A state moves one step at a time under one of 6 hidden systems, and each row is a state written as 20 numbers. Each run below is a few steps of one system.
lati, path 1 (8 x 20):
[[-26 -12  -9 -15  23  -9  14 -28  22  35   2 -32  39  -1  17  -4  -7  -6
  -11  16]
 [ 20 -27  37   8 -10  -5 -20 -30  31  -5 -12 -10  -7 -13 -22 -23  -5 -19
   26 -13]
 [  0 -23 -19  -2   4  15  10   1  14  30 -11 -19 -10  25 -14  20  -9  30
  -21 -43]
 [-35  -3  16  -1  30 -13  10 -26  27  30  34   1  -4 -18  -3  10  -6  -9
   14  22]
 [  9  12  21   0  11  -1 -38 -24   8   7 -23   3   4  11 -34  -8  14 -29
   -4 -41]
 [ -2 -16 -20 -59   0  10  26 -12  19  28 -14 -17 -13  10  -8  11  -5  12
  -19   2]
 [-18 -17  43  -4  16  12   0  -7  17 -10  34  16 -38 -15  -8   6  12 -13
   19  -4]
 [  9  37  -2  -4  15   0 -12  12   2  29 -19  20 -11  26 -34  16  13   3
  -20 -32]]
pof, path 2 (8 x 20):
[[ -8  19 -13  19   3 -16 -44 -26 -24  -7 -10  -2  39  -6  -1  -9   0 -33
   -1 -17]
 [  7  -5  -6 -25  11   1   7   4  35  16  28 -12  19  -2  21   2   5  32
    6  45]
 [-14   7  37  31  10   3  26  11 -22 -10 -20   7  15  -1  12 -26  10 -44
   -7  -3]
 [-18 -22 -31   1   8   0 -33 -23  -2  -7  39 -21  24  -5  20  20  -4  16
    6 -12]
 [ -1  31   3 -30  11  11  33  34  -8   9 -13  13  10  15  18  -4  18   2
  -22  33]
 [-25 -18   7   8   0 -14 -10 -44 -12 -11   1 -12  11 -28   2 -16 -14 -46
   15  -1]
 [ 11 -26 -14 -20   2  26  14  17  12   1   8 -26  23  26  29   8   6  40
  -20  -4]
 [-41  23   7   4  19  -6  31   0 -25  19  -6  18 -17  -5  -8   4  -1 -38
  -16  -1]]
sefaf, path 3, 8 rows:
[[ 20  22 -16   8 -14 -16  -3  14  -1   9 -11   4  13  -2   2  -4  -9  16
    6  24]
 [ -6 -29  -2 -18  -7  18  -4  -8  -2 -26  22  -8 -11  -6  13   7   4   6
    5 -10]
 [ 20  24  22  22  -6  -6  -3  23  -3  -7 -11  17   5   2   0 -15   7  -7
    8  12]
 [  4 -12 -36  -7 -17  -3 -16  -6  -6  -5   9 -10  -2  -5   3  16 -12  22
    2  -7]
 [  1   8  29  -9  10  16  -5   9  -9 -24   6  15   1   2  11 -10  25 -19
   -2   3]
 [ 17  12 -20  22 -17 -24 -22  -3  -1   6  -4   3   0  -7 -14   2 -17  10
   15  -2]
 [ -3  -9  -7 -30   1  24  -5  -1 -15 -19   0  -2  -2  11   9   7  16  -4
  -17 -18]
 [  5  30  14  18   6 -16 -19   2   5   6   9  23  -2  -8 -11  -3   6  -9
   18  15]]
logi, path 4, 8 rows:
[[ 26 -19  -8  25 -10  -9 -46  -5  34  -5  34  -4  -8  -4 -10  17 -11  47
   33  -9]
 [-16  61 -26  12  28 -19 -20   6 -17  38  -6  18  24  16 -14  18   9  -3
  -23 -10]
 [-28 -24  17 -16  22   4 -24 -44  12 -17  32 -18  34 -20  26 -10  12 -30
   13  13]
 [ 47  -9  -4  -5 -14  13 -32   0  16  -2 -38 -19  15  30 -15  -6   6  18
  -13 -47]
 [  1  29  -6   4  10 -39   4 -11  39  50   6   2  12 -11 -14  -1 -16  14
   18  50]
 [-21  -2   5  19  15   2 -53 -19 -12 -21  38  16 -18  -8 -15  22  11 -13
   16 -43]
 [ -3  18  -7 -46  27  19   1   4   5  20 -17 -13  41  32  14  -1  26   0
  -38   0]
 [ 21 -21   0 -11 -25 -22 -27 -45  24  -6 -12 -15   3 -30 -14 -23 -18 -18
   33  21]]
lati, path 5, 8 rows:
[[ 12 -44 -10  -3 -23   6   7 -11   6 -16  -9 -27   2  -5  10  -8 -16   8
    6  -6]
 [-10 -20  12  46   2  -1  23  10   8  13   9  -5 -10  -3   0   4 -15  10
   11 -11]
 [-13  15 -18  27   9 -27 -19 -18   0  27   2  -4  17  -4 -13   9 -14   0
    3 -11]
 [-10 -16  -1 -13   6  -2  -1 -33   1   8 -16 -24  26  -7   3 -14  -6 -29
   -8  -4]
 [ 13 -30  14  -4 -16   3  12 -13  18   1 -18 -11 -25  -7 -15 -10 -16  -3
   12 -11]
 [-20 -15 -10  16  10   3   8  -4   2  18  17  -3 -21   5 -12  25 -10  13
   -3 -31]
 [-29  19   5   4  24 -17   3 -19   6  30   4   4   5  -5 -12   2  -2 -22
   -1   2]
 [  4   0   1 -29  -4   0 -20 -31   1   1 -19  -4   0  -1 -18  -8   2 -25
   -3 -17]]
pipo, path 6:
[[ 29  27   3 -23  -8 -17 -25 -13  16  14 -30  11  -3   0 -30 -15   3 -11
    4   8]
 [-19 -19   4 -23  15  15  21  -2  21  21  18   2 -36   3 -13  24  -2  18
   -1 -12]
 [  7   0  30   6 -10  14 -15   5 -22 -36  -7  18 -22  -3  -7  -9  17 -27
    5 -23]
 [ 26  24 -31 -12 -16 -12 -17  14   3  16  -6  14 -18   9 -21  17  -8  33
    2   4]
 [-18  -8  10 -49  13  20   5  -4   4 -15  29   6 -15  -6  14   8  18  -5
   -1  17]
 [ 37   7  39  18 -15   1   3  19  15 -10 -19  17 -20  -2 -14 -19   3  -3
   20   7]
 [  4 -17 -35 -22 -19  11  15  14  -7  -1   2  -8 -27   6   2  22 -14  34
   -9 -10]
 [  0  22  22  -7   9  17  -6  24 -15 -32  18  21  11   4  26  -3  31  -7
   -1  15]]
pipo, path 7 (8 x 20):
[[ 11 -15  53 -28 -10  24   5  10   0 -47   5  18 -26 -12  15 -25  24 -28
   13  19]
 [ 50   7  -9  14 -36  -2  17  43  10   7 -29  11 -29  14 -17   2 -14  43
    4   5]
 [-17 -16 -21 -42  -4  29  17  22 -24 -33  36   0 -10   0  39  17  10  21
  -13  15]
 [ 41  28  36  15 -13  -5  -4  32   6 -26 -11  25  18  -6  15 -33  16  -8
   22  48]
 [ 14 -33 -32 -15 -29  -1  47   8  18  16  -7 -24 -13  -5  11   3 -31  42
    2  29]
 [-12 -11  29  11  13  37  30  35 -25 -35   9  -3  22  13  48 -13  24  -9
  -18   4]
 [ 32  14 -20  54 -35 -31  -5  18  -8  -6  -8   2  22 -16   7 -15 -28  17
   26  33]
 [-18 -17 -33 -42   6   7  37  -5  -2  14  -5 -35  40  10  36  -1  -4   6
  -29  25]]
sefaf, path 8, 8 rows:
[[ 16  -9 -17   2 -27  10 -23   9 -33 -43  -1   6 -13  -4   4   1   2   1
    2 -19]
 [ 21  33  -7 -19 -11  -3 -37  10 -15 -25   6  23   3   0   1   0  18  -3
    5  17]
 [  6  -4 -10   6 -19  -2 -36 -10 -18 -30   9  13 -25 -14 -12   9  -1  -3
   15 -23]
 [ 12  32  -8 -16  -8   3 -24   9 -29 -20 -18  20   0   9  -6   2  18 -15
  -12 -10]
 [ -6  17 -20 -13  -5 -13 -41 -20  -9  -6  19  17 -18 -10 -18  14   0  -6
   12  -4]
 [ -2  12   5  -8  -4   5 -15  -8 -31 -15 -23  17 -17   3 -17  -4   8 -33
  -10 -31]
 [ -3  39 -21 -22   1 -19 -20 -12  -7  19  -6  17 -10  -3 -27  13   0  -8
   -4   4]
 [-25  -4   3 -16   4   7  -6 -21 -17  -2  -1   9 -31  -8 -23  11  -1 -28
   -5 -30]]
Kedun, path 9:
[[  6  28  53 -35  20  10  22   8  25  18 -18  34 -39   7 -31  -8  26 -23
   -3  11]
 [ 24   7 -24 -21 -31  -3 -11  22  -3 -30  33  22 -38 -16   6  17  -5  41
   25  40]
 [  6   8  35 -56   7  35  27  17  -6 -23 -22   7   6  12  22 -23  36 -28
  -24  21]
 [  1  14  20  -2 -16 -29  -2  -9  14  -6  22  30 -39 -42 -16  -8 -11 -15
   45  56]
 [ 22 -37  22 -14 -28  43  25  32 -16 -58  -7  -2 -18   5  31 -14  14   7
   -4  -4]
 [-42  28  43  10  32  -5  28   8  -3   3  31  33 -14 -22   9  -4  14 -36
   11  40]
 [ 21 -20  -7  10 -45   3 -29  -2 -38 -69   5   4  -7 -29  19 -15  -9 -11
   24   4]
 [-22  -8  46  28  15  12  68  20  -7   4 -17  -3  15  -3  25 -30   2 -34
   -9  19]]
pof, path 10:
[[ 22 -21  -1  27   2   8 -27   2  29   8   8 -19  17  19  -6   6  -1  39
    7 -33]
 [ -7  45  18  16  23  -5   8  31   3  22  15  38 -24   7 -15  16  14   8
    0   8]
 [ 21   7  12   5 -14 -11 -55 -17  -5 -37   7  13   8 -19  -7 -16  10 -23
   27   5]
 [ 30  10  -7  13   6 -15  -7  10  37  33 -11 -16  40  17   3  -7  -4  33
    0  16]
 [-19   8  44  46  21  -4  24  17   5   2  25  23 -16 -14   5  -3   3 -15
   19  16]
 [ 13   1 -13  25  -7   4 -50   5 -23 -37  16  -2  35   5  20   1  10   7
    7 -18]
 [ -4  41 -20  -5  16 -24   8  10  11  35   6   7  25   3   6   6   0  15
   -4  45]
 [ -4 -15  39  22  -9  -1  12  -5  -5 -32   5   4   8 -26  23 -32   0 -33
   24  32]]
Kedun, path 11, 8 rows:
[[  8  -6 -11  14 -19 -27   1 -10  16   5  14   3 -14 -31  -5  -1 -28  11
   35  38]
 [  6 -31  23 -16  -2  40  17  11  -6 -25  -9 -11  -6  18  12  -6  15  -2
  -17 -29]
 [-24  36  11  22  21 -22   0   5  -3  17  24  30 -11 -14 -10  10   2 -11
   15  24]
 [ 22 -21 -25 -11 -32  11 -18   3 -23 -43  -8 -15  17  -2  23 -11  -2   5
   -1  -4]
 [-18   6  36  11  23  -4  38  -4  16  30 -15   0   4  -3  -2 -20   2 -29
   -2  14]
 [  2 -24 -17  14 -18  -2 -28 -12  -4 -24  31   2 -27 -20  -4  17 -15  15
   26 -13]
 [ -2  14  19  13  16  22  24  33 -20   0 -21   2  18  25  17 -10  18 -13
  -27 -18]
 [-24   8 -22   5   3 -32 -16 -28  -1  12  26  -1   9 -28   1   8 -18  -9
   20  31]]
logi, path 12:
[[ -3   6 -27  15   1 -12 -22  -3   4  16  21   7 -15   0 -18  28 -12  27
    8 -15]
 [-35  22   0  -8  30  -3   0 -15 -14  18   3   4  18   3   0   5  10 -28
  -18 -10]
 [  3 -36   7 -27  -1  14 -12 -28  16 -11   0 -25  12  -2   9 -11   6  -8
    1 -10]
 [ 31   8  -4  -2 -13  -8  -4   0  20  25 -31  -3  -2  12 -26  -3  -9  14
   -2 -13]
 [-19  15   4   2  17 -17  -3 -10  15  23  29  16 -18 -15 -14  16  -5   3
   19  17]
 [-17   4  -4 -21  12  18 -23  -8 -19 -12  10   6  -9   7  -3  16  17 -14
  -13 -32]
 [ 11   0   8 -40   3   3   9 -12  16   7 -24 -11  17   4   7 -19   7 -11
  -12  17]
 [ 25  -9  13   2 -19  -8 -15 -10  22  -6  -3   7 -26 -12 -23  -5  -9   5
   27   4]]

Which system made each run below?
path 13, 2 rows:
[[-11   4  -6  28 -16 -22  -4  -8 -22 -16   4   8   2 -26   6  -9 -17 -21
   20  18]
 [  1  -9  22  27  14  23   7  30  -5 -13   7   0  14  19  19  -2  16   9
   -8 -22]]
 | logi
path 14:
[[ 27  -4   5   7 -25   4  43  41   3  -5 -10   4  -9   0  16 -11 -11  26
    6  37]
 [  0 -15 -10  -1 -18  16  40  32 -23 -26   4  -8   5  -3  41  -7  -4  14
   -6  25]]
 | pipo
path 15 (2 x 20):
[[-27  38 -35  -3  -1 -20 -30 -20 -44   7 -11  21 -16  -7 -33  21  -7 -32
  -11 -31]
 [-24  25 -14 -50   8 -10 -23 -41 -21   8 -19  11 -14  -9 -28   6   8 -52
  -15 -14]]
 | sefaf
path 16, 2 rows:
[[  8 -19  13  20   1  -7 -16 -32  10   8 -34 -30  43   3  -6 -29  -7 -28
   -2 -24]
 [ 16 -21   2  21   8  -5  -7  -2  48  32  15 -20  11  10  -6   7 -12  40
   14  -3]]
 | logi
path 17:
[[  1 -14   6 -39  -4  13  -2 -16   8  -1 -10  -2 -23   2 -17   2   5 -11
   -5 -16]
 [ 11   5  12 -33  -3   4  11   0  20  16 -16   7 -25   1 -22   1   2   1
   -1   6]]
 | logi
path 18:
[[-15 -11 -15 -15  18   9  18  -4   5  27 -11 -21  17  19   4   9  -2   8
  -29 -18]
 [ -4  -9  26  -6   1 -11   1 -24  28   7  14   5 -17 -24 -12  -9  -4 -13
   28  24]]
 | lati
path 19, 2 rows:
[[  8 -19  26  17 -20   1  -3 -13 -13 -27 -24   0 -14 -15  -9 -23  -8 -34
   13 -22]
 [  6  23 -35   3   2  -1  -4  20  -7  25 -10   3  -3  26 -14  24  -3  30
  -21 -24]]
 | pipo
path 20:
[[ -6  40 -25 -18   9 -12 -10   6 -10  10  12  17  10   1   4  11   8   7
   -6  27]
 [ 27  -4  -9 -35 -24  -4  -9 -18   5  -8 -31 -14   8  -5  -5 -19  -2 -10
   -1  11]]
 | Kedun
path 21, 2 rows:
[[ -7 -12  40  66  -5   3  24  13 -17 -12 -17   1   2  -7   6 -25  -7 -31
    8 -19]
 [  0 -28 -24  11  -5  14  28  30  -1  -2  27 -18  10  11  36  17 -10  50
   -7   7]]
 | logi
path 22 (2 x 20):
[[  4  18   5 -12  14 -15 -43 -13  25  -2  45  12  17 -15   8   5  14  11
   27  38]
 [ 27 -30  24 -35 -12   8   9 -26  40   7 -27 -23  -3  -4 -12 -26  -5  -9
    9   5]]
 | pipo
path 23 (2 x 20):
[[ 36  27   0 -33  -4  -5 -30   4  33  25 -10  22 -36  16 -49  16   7  25
    6 -11]
 [ 36  11  50  10  -5  -8 -18  -6  35   6 -21  24 -36  -6 -46 -18   6 -13
   26  -8]]
 | pof
path 24, 2 rows:
[[ 28 -34  21  -4  -4  42  -3  28   7 -36  11 -11   8  25  31  -2  24  29
   -6 -17]
 [ 24  27 -43   2 -34 -34   9  10 -12  18 -35  -1  14  -6  -4 -11 -26  10
    0  35]]
 | logi
